The rows below fall into families. The same turns and mirrors carry the whole set onto itself and the rows of a family onto each other. For each named row, which other rows are in its family? Write them in the order they are listed.
These 40 rows form 10 families of 4 rows each.
j_170: [-0.95 -0.28 -4.33  2.59 -1.04 -1.81 -0.12 -0.51  1.12  3.35 -0.95  0.74
  1.31 -0.90]
j_560: [-0.83  2.86 -3.95  0.76 -1.97 -5.10  2.56  0.28  1.64  1.79  0.12 -0.04
  2.24 -1.03]
j_727: [ 0.36  2.44 -1.22 -0.57  0.60 -1.02  2.39  0.39  1.34  0.12  0.07 -0.81
  4.68  0.73]
j_788: [-0.81 -0.45 -3.66  1.24 -2.17 -3.86 -0.07 -0.59  1.57  3.93 -1.91  1.19
  2.36 -0.18]
j_69: [-2.02 -0.94 -1.46 -0.21 -1.23 -0.94 -0.84  1.45  1.87  2.52 -2.18 -0.38
  4.99  0.24]
j_652: [-0.79  1.13 -0.60 -1.82  0.08 -2.79  3.10  0.51  1.82  0.54  0.76 -0.16
  4.67  0.02]
j_872: [-1.83 -1.05 -0.54 -0.53 -0.62 -1.13  0.15  1.48  2.15  3.14 -0.01  0.42
  4.84  0.33]
j_282: [-0.85 -0.10 -1.35  1.18 -0.30  0.53 -0.90  1.08  1.83  2.95 -0.68  0.08
  4.45  0.84]
j_739: [ 0.53  2.16 -1.21 -2.03 -0.80 -0.95  1.31  2.28  0.58  1.71  0.25 -1.57
  5.18  0.15]
j_832: [ 0.57  1.56 -4.59 -0.66 -2.06 -2.33  3.49 -0.35  1.27  1.47 -0.03 -0.33
  0.60 -0.65]
j_641: [ 0.63  2.88 -3.99 -1.11 -1.35 -3.59  3.30  0.57 -0.04  1.14  0.71 -1.14
  2.43 -1.34]
j_563: [ 0.40 -1.19 -3.61  1.54 -2.08 -3.47  0.45  1.13  0.24  2.56 -0.85  1.28
  0.68 -1.51]
j_888: [-1.18  3.04 -1.64 -1.01 -1.17 -3.19  2.10  1.71  2.02  0.29 -0.07 -1.56
  5.04 -0.06]
j_323: [ 0.08  2.22 -1.07 -0.64 -0.23 -0.71  2.30  2.25  2.94  1.63  0.64 -1.21
  4.71  0.84]
j_46: [-1.88  2.51 -1.83 -0.93 -0.20 -1.71  2.81  1.75  2.22  0.52 -0.02 -1.13
  4.97  0.35]
j_852: [ 1.85  2.21 -3.27 -0.22 -1.05 -4.22  3.50 -0.32  1.95  1.34  0.08 -0.38
  2.40 -0.14]
j_517: [-2.11 -1.82 -3.37  0.78 -1.52 -2.96  0.41 -0.01  1.76  4.19 -0.39  1.38
  1.91 -1.21]
j_181: [-1.68 -1.05 -2.44  0.88 -1.18  0.16 -0.52  2.27  2.69  3.01 -1.07 -0.68
  3.57 -0.54]
j_935: [-0.74  2.67 -3.75  0.51 -1.43 -4.52  3.77 -0.44  1.91  2.08  0.25  0.43
  2.50  0.03]
j_192: [-1.46 -0.53 -0.48  0.70 -1.12 -0.65 -1.52  1.89  0.78  3.35 -1.21 -0.40
  3.26 -0.53]
j_295: [ 0.00 -0.44 -1.72 -1.02 -1.90  1.00 -0.06  1.76  1.90  2.96 -0.86 -0.38
  3.50  0.91]
j_668: [ 0.95  1.44 -3.52  0.91 -0.96 -3.74  4.12  0.49  0.37  1.77  1.31  0.72
  2.10 -1.03]
j_892: [-0.33 -0.32 -2.11 -0.13 -1.79 -0.53 -1.50  2.06  0.75  4.69 -0.45 -0.14
  3.72 -0.32]
j_594: [ 0.21  2.12 -4.32  1.03 -0.35 -3.37  3.23 -1.15  0.85  0.65 -0.07 -0.15
  1.46 -0.85]
j_590: [-0.34  0.59 -5.17  0.81 -2.47 -3.12  0.83  0.71  0.26  4.06 -0.13  0.29
  0.88 -1.80]
j_50: [-0.77  2.51  0.07 -0.55 -0.07 -1.15  1.85  2.17  0.92  0.99  0.53 -1.36
  4.27  0.05]
j_390: [-1.41  0.55 -1.00 -0.19 -1.93 -1.84 -1.36  2.17  2.04  2.47 -1.01 -0.78
  5.10  0.24]
j_182: [-0.07  1.67 -0.82 -0.54 -0.27 -0.94  2.44  3.44  1.34  0.63  1.07 -0.26
  3.96  0.33]
j_52: [-0.12 -0.85 -4.23  0.57 -2.71 -0.84  0.46  0.37  1.65  3.81 -0.83  0.82
  0.73 -0.61]
j_630: [ 0.71  1.92 -2.17 -2.17 -1.16 -0.48  3.07  1.19  1.69  0.38  0.08 -1.15
  3.42  0.71]
j_124: [-1.26  0.11 -3.61  1.62 -2.89 -3.77 -0.85  0.62  2.02  4.03 -1.16  0.50
  2.60 -0.83]
j_240: [ 0.25  3.11 -2.41  0.31 -1.07 -4.14  3.66 -0.05  0.34  1.26  0.61 -0.28
  1.59 -0.65]
j_183: [-1.02  0.70 -3.81 -0.38 -0.72 -4.63  3.58 -0.83  1.31  1.46  0.62  0.54
  1.78 -1.33]
j_662: [-0.39  0.07 -3.07  1.72 -1.89 -3.80  0.05 -0.05  0.11  3.53 -1.07  0.55
  0.57 -1.47]
j_411: [ 0.79 -1.55 -3.73  1.76 -1.89 -2.86  0.30  0.29  0.21  3.61 -0.67  1.11
  1.97 -1.33]
j_905: [-0.11  1.35 -1.30 -0.42 -0.01 -0.99  3.25  2.53  0.92  0.56  1.25 -0.85
  4.72 -0.38]
j_225: [ 0.02 -1.02 -4.54  1.24 -2.06 -3.12  0.37 -0.37  1.51  2.83 -1.81  0.13
  1.13 -1.74]
j_640: [-0.61 -1.63 -1.31  0.60 -0.78 -0.11 -0.33  2.45  0.57  2.53 -0.77 -0.26
  4.60 -0.66]
j_478: [-0.97 -1.51 -1.48  0.64 -1.32 -0.33 -0.97  3.24  0.87  2.27 -0.67  0.11
  3.25 -0.60]
j_887: [ 1.42  1.87 -2.88  0.41 -1.08 -4.14  3.79  1.32  0.55  0.71  0.90  0.64
  1.62 -0.42]

Which other rows belong to the same family as j_888? j_560, j_390, j_124
Which other rows belong to the same family as j_411? j_668, j_905, j_640
Which other rows belong to the same family as j_183? j_652, j_872, j_517
Which other rows belong to the same family as j_323? j_852, j_181, j_225
Which other rows belong to the same family as j_50? j_192, j_240, j_662
Which other rows belong to the same family as j_478? j_563, j_182, j_887
Which other rows belong to the same family as j_295? j_832, j_52, j_630

The rows below fall into families. The same turns and mirrors carry the whole set onto itself and the rows of a family onto each other. For each named row, which other rows are in its family? Write them in the order they are listed.
These 32 rows form 4 families of 8 rows each.
j_32: [-1.60 -1.40  0.25 -2.88  1.12  0.12  0.66 -0.68 -1.48 -3.96 -1.37  2.73
 -1.45  1.40  2.00]
j_520: [-1.84 -0.12  0.26  0.34  1.22  0.06  0.00 -0.91 -0.90 -2.38 -1.58  0.99
  2.34  3.24 -0.54]
j_438: [-2.16  1.39  0.34 -1.43  1.52  1.08  0.16 -1.18 -2.51  0.08  0.42  1.85
 -1.14  0.01 -0.15]
j_98: [-2.99  1.16 -0.14 -2.36  2.56  0.72 -0.58 -0.65 -2.32 -0.38  0.43  2.30
 -1.06  0.74  0.42]
j_814: [ 0.24  0.44 -2.11 -1.40  1.81 -0.98 -1.50  0.84  0.38 -2.18 -2.46  1.28
  1.81  1.20  2.07]
j_649: [-1.19 -0.11  0.32  0.13  0.37  1.22  0.15 -1.94 -1.22 -2.67 -1.66  1.23
  1.58  3.11 -1.15]
j_235: [-0.90 -1.34 -0.88 -1.49  0.58  1.16  1.94  0.01 -0.78 -1.46  0.85  1.93
 -3.82  2.61 -1.52]
j_196: [-1.06  0.56 -1.33 -0.83  1.51 -0.18 -1.12  0.71  0.86 -1.85 -2.24  1.04
  2.71  1.33  1.68]
j_548: [ 1.56 -0.64 -1.84 -2.72  1.31  0.28  0.16  2.05 -1.28 -0.45  0.63  1.42
 -3.02  0.30  0.43]
j_329: [-1.64 -1.78  0.62 -3.60  0.80  0.51 -0.43 -0.58 -0.79 -3.23 -1.65  2.96
 -0.93  1.72  1.33]
j_544: [ 0.18 -0.39 -0.95 -1.78  0.27  1.01  2.03 -0.15 -1.00 -1.27  0.85  2.36
 -3.76  1.67 -1.40]
j_266: [ 1.12 -0.29 -1.48 -2.25  1.32  0.99  0.18  2.74 -0.54 -0.26  0.76  1.16
 -1.75 -0.86  0.93]
j_171: [-1.03 -0.36 -0.59 -0.54  0.57 -0.05  2.61 -0.15 -1.66 -1.42  0.70  2.15
 -3.42  2.22 -1.24]
j_801: [-1.14  0.58 -2.05 -1.02  2.40 -0.36 -1.09  0.18  0.01 -2.62 -1.97  0.81
  1.85  1.36  2.81]
j_25: [ 0.43  1.51 -3.37  0.66  2.42 -0.36  0.64  1.39  0.06 -0.06  0.60  0.69
 -0.70  1.28 -0.54]
j_745: [ 1.43 -1.99 -2.30 -0.81  0.38  1.03  0.19  2.09  0.78 -2.52 -1.17  0.25
 -0.02  3.94 -0.33]
j_980: [-2.68  1.15  0.17 -1.62  2.41  1.32 -0.75 -1.07 -2.57 -1.39 -0.10  1.65
 -1.00 -0.25  0.15]
j_919: [-1.23 -1.46  0.78 -2.50  0.12 -0.56  0.44 -0.73 -1.37 -3.54 -2.26  2.75
 -0.88  2.05  1.34]
j_168: [ 0.17  1.19 -3.98  0.93  2.29  0.26  0.79  0.84  0.30 -0.84  0.30 -0.29
 -0.57  2.22  0.07]
j_985: [ 0.72  1.12 -3.40  0.49  1.05  0.51  0.75  1.28  0.93  0.21 -0.10 -0.20
 -0.62  1.98 -0.70]
j_681: [-1.81 -0.06 -0.36  0.78  1.32  1.36 -0.26 -1.12 -0.83 -3.07 -1.63  0.08
  1.63  2.82 -1.13]
j_383: [ 0.75 -0.92 -1.88 -3.24  1.73  0.84 -0.13  2.82 -0.71 -0.82  0.72  1.55
 -2.71  0.50  0.87]
j_366: [-2.25  0.02 -0.52 -0.01  1.35  0.89 -0.18 -1.32 -0.93 -2.28 -1.44  0.97
  1.64  4.07 -0.90]
j_482: [-1.06  0.32 -1.97 -1.54  2.46  0.08 -1.96  0.61  0.83 -1.69 -1.79  1.15
  2.19  1.39  1.68]
j_175: [ 1.42 -1.92 -2.10 -0.32  0.29  1.58  0.24  2.23  0.64 -3.03 -1.27 -0.72
 -0.43  2.36 -0.42]
j_498: [-0.25  0.85 -3.50  0.50  2.13  0.73  0.28  1.13  0.90  0.22  0.72  0.08
 -0.58  2.36 -1.05]
j_790: [-2.07  0.87  0.56 -2.25  2.47  0.07 -0.22 -0.99 -2.81 -1.02  0.38  2.69
 -0.89  0.33  0.12]
j_838: [ 1.76 -1.55 -2.07 -0.29  0.03  0.25  0.35  2.29  0.60 -1.80 -1.29 -0.43
  0.22  3.27 -0.23]
j_453: [-1.62 -0.85  1.14 -3.16  0.81  0.32  0.31 -0.79 -1.06 -3.42 -1.46  3.56
 -0.43  1.08  0.93]
j_55: [-0.32 -0.76 -1.62 -0.91  0.95  0.69  2.58 -0.16 -1.32 -2.22  0.96  1.56
 -3.90  2.40 -0.66]
j_882: [ 2.13 -1.85 -1.55 -0.72  0.07  1.17  0.17  2.00  0.81 -2.98 -1.37  0.48
  0.74  2.34 -0.05]
j_118: [ 0.55 -0.66 -1.49 -2.62  1.43  1.47 -0.25  2.27 -1.14 -1.25  0.33  0.79
 -3.02 -0.81  0.69]

Which other rows belong to the same family as j_383? j_98, j_235, j_329, j_745, j_366, j_482, j_498
Which other rows belong to the same family as j_801? j_32, j_980, j_168, j_681, j_175, j_55, j_118
Which other rows belong to the same family as j_196? j_520, j_548, j_544, j_985, j_790, j_838, j_453

The rows below fall into families. The same turns and mirrors carry the whole set onto itself and the rows of a family onto each other. For each named row, which other rows are in its family? Write them in the order they are listed.
These 40 rows form 5 families of 8 rows each.
j_180: [-1.66  0.03 -1.73  1.36  0.99  0.10 -0.16 -0.95 -1.50 -0.09  1.31  3.66
  2.49  2.68  2.97 -3.13  3.16 -0.47]
j_462: [-1.61  0.40 -2.03  0.79  0.52 -0.37 -0.02 -0.39 -1.58  1.05  1.39  2.73
  2.67  1.58  2.71 -2.46  2.95 -0.69]
j_522: [-0.80 -1.46  0.76  3.26  0.01  2.35 -0.34 -2.45  0.28 -0.05  1.47 -1.76
  1.21  5.16  4.28 -1.96  1.34 -0.92]
j_828: [ 3.35 -1.77  0.18  1.85  0.04  1.54 -0.43 -0.46 -0.27 -0.27  1.06  1.25
  2.90  3.64  2.24 -2.03  1.20 -3.62]
j_218: [ 0.47 -0.21  0.14  0.73  2.28  0.93  1.93 -0.95  0.66 -0.29  3.21 -1.10
  1.02  0.32  1.85 -0.72  0.99 -2.05]
j_507: [ 0.63  0.09 -0.52  0.80 -0.71  2.71  0.37 -2.05 -1.49 -0.65  1.47  1.26
  2.58  3.45  1.63  1.90  4.40  0.16]
j_372: [ 1.58 -2.61  0.71  0.97  0.61  1.31 -2.29 -1.88  0.07 -1.99  3.68  0.79
  0.08  0.72  3.23 -1.65  3.82  0.29]
j_305: [ 0.88 -2.03  0.67  0.80  1.71  2.37 -1.44 -1.94  0.15 -2.33  3.06  0.98
 -0.15  0.89  3.49 -1.97  4.56  0.22]
j_208: [ 0.89  1.53 -1.34  1.64  0.46  1.62 -0.64 -4.44 -0.29  0.35  1.42  2.40
  2.35  1.46  4.47 -1.09  0.75 -3.17]
j_654: [ 1.21 -1.10 -2.54  2.74 -0.80  1.25 -0.13 -3.88 -1.20 -0.33 -0.38  0.02
 -0.96  2.34  2.65 -1.79  1.99  0.24]
j_370: [ 0.47  0.05 -0.06  0.59  2.63 -0.15  1.75 -0.67  0.57 -0.44  3.61 -0.69
  1.34  0.94  2.83 -1.45  1.08 -1.82]
j_74: [ 3.17 -2.63 -0.70  1.98  0.03  0.96  0.13 -0.39  0.37 -0.46  1.71  0.66
  2.96  3.30  1.60 -1.92  1.19 -2.83]
j_942: [ 0.39  0.55  0.48 -0.19 -0.01  2.68  0.08 -1.82 -1.37  0.19  1.79  1.10
  2.83  3.11  2.17  1.47  5.03 -0.27]
j_269: [ 1.42 -2.00  0.16  0.15  1.53  1.31 -2.59 -2.15  0.48 -1.77  3.49  0.68
  0.94  0.40  3.30 -1.36  4.37  0.07]
j_44: [-2.01  0.42 -0.78  0.97  1.27 -0.37  0.26 -0.53 -0.94  0.07  0.76  2.54
  2.42  2.72  2.19 -3.47  3.23 -1.00]
j_629: [ 2.80 -2.54 -0.59  2.76  0.60  0.54 -0.52 -0.69  0.12 -0.24  1.03  1.56
  2.88  3.66  1.71 -1.78  0.90 -2.86]
j_347: [-0.59 -1.35  1.38  2.77  0.97  2.83 -0.80 -2.41  0.57 -0.35  1.90 -1.47
  1.34  5.26  3.45 -1.03  1.39 -0.44]
j_676: [-0.70  0.17 -0.69  0.63  1.97 -0.33  1.63 -1.68  0.54 -0.64  3.43 -0.29
  0.85  0.45  1.55 -0.73  0.69 -1.74]
j_722: [ 0.99 -1.98  0.15  0.45  1.97  1.40 -1.49 -1.56  0.39 -2.06  3.51  0.25
  0.52  1.23  4.06 -1.28  4.73  0.64]
j_473: [ 2.96 -2.04  0.50  1.96 -0.06  0.33 -1.08 -0.57  0.03  0.21  1.67  1.15
  2.88  3.13  1.77 -2.36  0.86 -3.29]
j_493: [-0.29 -0.03 -0.36  0.35 -0.57  3.79  0.67 -1.59 -0.99 -0.57  1.74  0.90
  2.25  2.88  1.91  1.20  4.73  0.29]
j_129: [ 0.06  0.47  0.56  0.44  1.51  0.91  2.07 -1.06  0.15 -0.35  3.77 -0.06
  1.02  0.19  2.19 -0.91  0.78 -1.69]
j_149: [ 0.15  0.54 -0.97  1.90  0.86  2.53 -0.25 -4.56 -0.61  1.25  1.56  2.05
  1.92  1.33  4.73 -1.19  0.54 -3.29]
j_537: [-1.09 -2.38  0.29  3.22  0.53  3.51 -1.02 -2.74  0.25 -0.09  2.17 -0.85
  1.51  5.06  3.47 -1.11  1.79 -0.58]
j_693: [-1.29  0.14 -1.33  1.23  0.54 -0.09 -0.01  0.06 -0.64 -0.80  1.07  3.56
  2.76  2.22  2.67 -3.00  3.09 -0.48]
j_744: [ 1.19  0.56 -1.58  1.67 -0.06  2.40 -1.05 -4.04 -0.44  0.11  2.03  2.73
  1.99  1.26  5.02 -0.94  0.40 -3.12]
j_908: [ 1.61  1.19 -1.87  1.61  0.77  1.90 -0.09 -3.61 -1.22  0.97  0.96  2.53
  2.09  1.99  5.54 -1.03  1.08 -2.78]
j_877: [-0.33 -2.50  0.04  2.88  0.25  3.16 -1.36 -2.32  0.14  0.40  1.98 -1.87
  1.21  4.67  4.31 -1.56  1.79 -0.68]
j_417: [ 1.38 -1.92 -2.05  2.55  0.31  2.27  0.30 -4.22 -1.18 -0.46 -0.62  0.50
 -1.08  2.26  2.44 -1.46  3.17 -0.31]
j_735: [ 1.34 -1.20 -1.62  2.13 -0.29  1.70  0.68 -4.05 -1.96 -0.01 -0.59  0.05
 -1.22  1.73  1.94 -1.31  2.78 -0.20]
j_624: [-1.56  0.60 -0.89  0.91 -0.15 -0.45 -0.23 -0.52 -0.83  0.32  0.72  2.75
  2.72  2.22  2.27 -3.38  2.98 -1.32]
j_28: [ 1.92 -1.27 -2.88  2.65 -0.09  1.71  0.25 -4.11 -1.44 -0.05 -0.54  0.15
 -0.65  3.03  3.29 -0.67  2.92  0.10]
j_774: [ 0.18  0.87  0.24  0.90  1.80 -0.33  1.46 -1.40  0.72 -0.80  3.83 -0.11
  1.19  0.99  2.29 -1.21  0.22 -1.77]
j_422: [ 0.30  0.95 -1.14  2.05  0.77  2.67 -0.72 -3.73 -1.23  0.99  1.57  2.89
  1.44  1.26  5.25 -1.07  0.98 -2.68]
j_427: [ 0.84 -1.59 -2.49  2.35 -0.78  1.10 -0.20 -4.52 -1.11 -0.26 -0.60  0.45
 -0.42  1.59  2.44 -1.88  3.17  0.09]
j_748: [-0.04  0.03 -0.42 -0.23 -0.31  2.90  0.20 -1.43 -1.76  0.50  1.96  0.47
  2.07  2.32  2.33  1.10  5.02  0.75]
j_684: [ 0.22  1.02  0.07  0.05 -0.37  3.50  0.39 -2.04 -0.89 -0.49  1.02  0.83
  2.83  3.00  2.62  0.96  4.64 -0.03]
j_957: [-1.38 -2.12  0.26  3.09  0.48  2.58 -1.15 -2.37  0.84 -1.26  1.95 -1.15
  1.87  5.13  4.03 -1.61  2.06 -0.62]
j_981: [ 2.92 -2.49 -0.76  2.10 -0.05  0.75 -1.05 -0.14  0.04  0.49  2.21  0.68
  3.01  2.85  2.68 -2.04  0.47 -3.12]
j_246: [ 0.90 -2.16  0.88  0.74  1.35  2.34 -2.23 -2.38  0.36 -1.82  3.26  0.40
  0.42  0.49  4.05 -2.40  4.13 -0.43]

Which other rows belong to the same family as j_427? j_372, j_629, j_347, j_129, j_149, j_693, j_684
Which other rows belong to the same family as j_676? j_828, j_507, j_44, j_744, j_735, j_957, j_246
Which other rows belong to the same family as j_370? j_462, j_722, j_908, j_877, j_28, j_748, j_981

